In the data rows, zero lies at 4.5, halfway between 4 and 5.
Some points:
[2 7 7 4 6 5 5 1 9 0 3 3]
[2 9 9 6 6 3 5 7 1 8 7 7]
[5 4 1 3 4 4 3 4 1 4 4 5]
[3 4 9 7 7 6 5 6 4 6 5 6]
[7 5 5 5 4 5 2 5 4 5 4 8]
[5 5 3 4 5 2 5 8 1 9 6 6]
[4 2 2 4 5 6 7 4 6 3 5 3]
[7 5 4 5 3 4 5 4 9 2 4 4]
[4 4 0 2 4 2 5 5 3 6 5 3]
[5 3 4 5 4 5 4 3 7 3 5 5]
[6 3 3 5 3 6 2 2 7 2 3 6]
[6 3 5 6 4 6 5 4 6 5 4 4]
[5 3 1 3 4 5 8 7 2 7 7 4]
[3 3 2 3 6 4 5 4 5 1 4 3]
[8 3 6 6 3 7 3 4 5 5 4 7]
[6 2 2 4 3 6 4 3 6 3 4 3]
[5 4 2 3 4 2 3 3 5 3 3 3]
[6 1 2 4 3 7 6 4 5 3 4 2]
[2 9 9 6 7 4 5 5 5 5 6 5]
[2 9 9 5 5 1 3 7 0 9 4 5]
These points spread out most along one direction. Where along it does each point below lie, from 0 to 9? The average falls between 4 and 5, and the first point above lies past it.
[5 3 1 3 4 5 8 7 2 7 7 4] ~ 4
[7 5 5 5 4 5 2 5 4 5 4 8] ~ 4
[7 5 4 5 3 4 5 4 9 2 4 4] ~ 6
[5 3 4 5 4 5 4 3 7 3 5 5] ~ 6
[6 3 5 6 4 6 5 4 6 5 4 4] ~ 5
[6 3 3 5 3 6 2 2 7 2 3 6] ~ 6
[5 4 2 3 4 2 3 3 5 3 3 3] ~ 6
[6 1 2 4 3 7 6 4 5 3 4 2] ~ 6
[5 4 1 3 4 4 3 4 1 4 4 5] ~ 5
[3 3 2 3 6 4 5 4 5 1 4 3] ~ 6
[2 9 9 6 7 4 5 5 5 5 6 5] ~ 2
[5 5 3 4 5 2 5 8 1 9 6 6] ~ 3
